First come named moves, each a turn or a mirror, each shown by rows before and after it. For each pair of rows after them, which moves, in which order, take the first row to the second? The first pair is done for you.
S:
25 1 23 -39 1 11 -11 8 30 -2 8 -13 4 -15 12 -2 -1 -15 6 15 -19 -4 13 -4
 -4 -11 3 1 0 -6 0 -3 8 15 -6 37 -2 -3 -11 -> 27 12 10 -43 6 7 -22 7 23 2 3 -5 4 -11 9 4 -1 0 14 11 -20 -1 17 -6 -3 0
 13 -7 -5 -9 1 -9 9 9 -20 33 9 -13 -15
-28 17 -21 51 -3 6 16 -34 -16 41 -27 16 -7 35 -14 4 21 58 32 -25 -42 20
 7 -19 5 -12 89 6 -69 35 31 -5 -12 -34 9 -32 32 -24 -4 -> -44 -19 22 70 -34 -2 69 -33 -13 -16 9 -21 25 3 -3 -35 33 -32 -11 17 -4
 -3 -25 -14 17 -77 37 30 -31 -13 29 9 38 -21 27 0 -59 26 14
-7 -9 14 18 40 -6 -3 -12 24 -9 -8 3 -1 -31 27 -13 13 -23 9 43 2 -2 -22
 -1 33 23 -16 -6 3 -15 -8 21 -27 -19 -26 32 -38 24 -32 -> -5 5 -11 11 38 -7 -24 -21 24 9 -17 15 -18 -13 23 3 9 20 28 28 -11 4 -2 1
 26 50 0 -23 -9 -1 -5 20 -44 -17 -40 24 -6 3 -32
N:
-14 -13 25 26 -23 -7 -2 25 1 -3 -17 -22 -18 -23 37 -9 32 13 1 -4 -34 -11
 26 3 48 -14 35 -17 18 35 59 -20 1 -34 -5 8 55 -8 -4 -> -4 -4 24 21 -10 -10 -13 38 5 -8 -28 -5 -23 -30 31 -3 14 13 3 -7 -35 -8
 33 14 48 3 37 -29 19 40 61 -23 3 -22 -8 19 62 1 -5
-6 -18 15 -5 3 18 -8 3 -16 11 5 -29 10 -13 5 -9 29 -18 -3 14 -19 -1 -3
 -4 -1 -2 -1 17 6 -17 -1 9 9 -12 2 0 -9 -14 -2 -> 9 -2 8 -8 17 5 -29 16 -5 18 -11 -11 4 -20 5 11 14 -22 0 -1 -20 14 13 5
 -4 18 -8 6 -10 -12 -3 18 -2 6 -7 2 2 0 -11
25 26 -1 -9 37 19 -1 32 44 10 38 11 -9 -16 9 9 14 -52 5 23 29 -27 -15
 -25 -5 4 -11 -20 -33 15 -7 -27 -9 -19 -4 -31 -13 24 -45 -> 10 14 10 -8 18 23 10 16 33 10 46 6 -5 -5 2 -6 27 -66 11 40 21 -40 -24
 -29 -5 -13 -7 -13 -18 12 -8 -29 0 -33 8 -34 -16 11 -39
B:
-31 -7 -11 27 0 -17 34 -30 -36 35 -7 6 13 19 0 8 -11 4 -11 -13 -45 -10
 -18 -12 -15 -12 32 31 -13 6 -2 17 -6 -3 14 -42 -4 -35 44 -> 1 5 -2 -23 47 -8 -12 9 -4 41 -31 5 17 -23 20 43 -13 -26 -13 -8 -37 10 9
 27 -15 29 8 24 -24 -12 17 42 -5 28 -14 5 -11 -24 21
54 42 -26 -43 43 9 -59 48 44 1 -15 41 -20 -23 -5 23 -20 15 2 -33 44 19
 30 16 4 45 -19 -47 -12 6 -14 -23 -9 38 -27 51 41 52 -35 -> 30 46 -62 26 -31 2 2 3 -2 -30 3 28 -26 39 -35 -33 -4 46 2 -46 60 -28 -15
 -34 31 -22 3 -30 -1 41 -42 -65 -8 -6 6 0 57 58 -36
22 11 -17 -44 20 22 -42 8 26 2 -14 11 -7 -14 -2 10 -5 14 21 -1 -1 1 5 3
 4 9 2 -23 6 -4 -1 -7 -17 6 -17 22 18 7 -35 -> 18 12 -33 -12 -14 15 -13 -3 5 -5 -2 5 -13 5 -11 -15 -1 31 21 -18 22 -18
 -11 -21 16 -14 7 -20 13 18 -11 -33 -16 -14 -14 -4 33 19 -38
11 -9 4 -31 8 19 -21 0 6 13 0 -3 12 12 11 10 30 27 23 11 -27 -11 12 -6 4
 10 21 9 10 25 19 13 -14 -16 1 8 0 -38 -8 -> 18 13 0 -44 3 16 -25 10 19 4 6 2 3 1 14 13 15 27 19 12 1 -11 12 -12 10 6
 4 0 8 19 21 9 -15 -7 -4 22 11 -14 -21
J:
-3 -15 19 -13 -7 -4 19 5 15 -37 12 -15 16 -7 16 -12 8 -27 -18 33 10 -10
 -9 0 6 -20 -22 6 20 -21 10 8 20 8 2 16 -31 21 -11 -> 9 17 -21 -11 -23 8 4 -6 17 -28 13 2 4 18 5 -15 16 21 2 0 16 -20 -16 -24
 18 -22 -3 -15 16 12 -2 -15 -6 -12 5 6 19 16 -34
-7 -28 -24 -15 -44 9 24 -11 8 3 14 4 12 21 37 -25 42 28 32 39 -24 -42
 -47 10 -11 -43 17 5 -2 12 26 -8 -16 -15 -21 20 -19 -40 -16 -> 10 -7 -41 -31 -9 -2 -18 11 18 37 -15 25 6 26 34 1 12 60 46 8 -37 -25 -15
 18 -13 11 20 -14 -19 18 34 -3 -28 2 -37 24 30 -37 -11
49 25 6 9 -29 33 -14 20 4 -25 4 8 1 -44 -10 4 -23 -4 10 0 24 -23 14 9 3
 2 -10 -8 18 17 9 23 13 36 24 27 -21 33 7 -> 54 24 2 14 -39 38 -6 25 2 -29 5 9 -6 -37 -17 -3 -19 9 16 -3 19 -20 13 3
 5 1 -8 -6 13 28 4 14 7 29 25 25 -14 33 1
11 17 7 -6 10 -8 -21 20 7 -1 -12 -14 8 -22 17 24 0 -30 -30 -17 -23 29 31
 9 7 17 -8 -13 0 -2 19 12 -2 16 -18 9 -20 10 9 -> -14 3 15 7 -31 1 0 2 -7 -25 11 -26 9 -17 15 -11 29 -37 -30 2 -12 5 -5 -6
 18 -32 -12 0 16 2 17 6 11 -4 1 0 -41 13 -2
Now pairs of rows:
Each pair is 2 to 3 moves apart.
-5 -22 -16 46 4 2 -27 -3 -44 63 -24 10 -38 -5 -8 6 -18 16 -7 -26 -31 -3
 18 37 -35 29 24 -11 -49 37 21 23 -8 -18 -6 -17 21 -83 66 -> -3 -10 -28 41 -13 10 -17 -17 -49 52 -12 16 -44 7 -5 -11 -3 47 -1 -33 -25
 -16 4 21 -25 18 42 -5 -46 55 20 13 -11 -29 -1 -23 30 -82 57 => J then J then J
36 45 -30 -33 1 10 -46 -4 32 -16 -33 32 -5 29 -34 17 30 71 30 -40 -15 2
 8 -31 23 10 28 -16 -21 41 -15 -12 -39 -26 4 41 61 -7 -7 -> 46 38 6 -37 39 -16 -46 33 47 -29 -47 27 8 -14 -17 33 -7 -15 -4 -15 12 22
 34 10 21 32 -33 -16 -20 -13 -11 20 -10 23 -4 82 13 29 10 => S then J then J
-34 -9 20 0 -11 6 25 -8 -3 -7 0 4 10 1 0 -5 21 -1 -8 22 -13 1 -5 -1 -3
 -23 9 22 9 -1 23 19 7 -14 12 -2 -8 -31 6 -> -29 0 13 6 -22 7 35 -6 -4 -22 7 6 21 2 3 -13 20 -6 -11 19 -4 -3 -11 -2 6
 -40 6 13 16 5 16 3 1 -15 13 7 -3 -15 -4 => J then S
-25 -28 22 -7 -6 18 21 -23 -36 13 10 -23 11 -2 8 30 12 -17 5 33 -42 7
 -22 12 -33 -21 8 16 -22 -7 10 38 7 -14 2 3 -34 -39 15 -> -17 -8 -1 5 -35 27 25 -34 -35 -10 24 -26 16 18 -4 7 38 6 5 35 -26 -9 -31
 -17 -14 -44 12 9 -4 17 -1 19 -1 -35 12 -5 -20 -38 -12 => J then S
-18 -5 -2 4 -38 11 23 -25 -11 -30 30 -5 -22 19 -17 -16 22 1 6 29 4 -29
 -32 -28 11 -38 24 0 12 27 -2 -14 -20 -22 8 -5 1 -2 -26 -> 16 23 -20 -1 -14 7 8 -5 15 -36 18 15 -28 13 -18 -13 9 2 14 13 30 -19 -17
 -27 26 -21 7 -20 12 22 -13 -26 -16 -4 -10 7 31 38 -42 => J then S then J
22 46 3 -39 40 45 -4 24 -7 -41 -8 20 1 -9 3 1 19 -28 21 -2 -17 26 -18 19
 0 13 -45 -10 21 -24 -36 21 -34 -9 -25 26 -4 -1 11 -> 10 29 14 -34 42 42 -7 13 -10 -33 -6 15 3 -12 4 13 27 -33 18 8 -27 26 -19
 27 -7 12 -41 -3 19 -21 -31 33 -32 -5 -27 25 -15 -16 21 => J then S then J
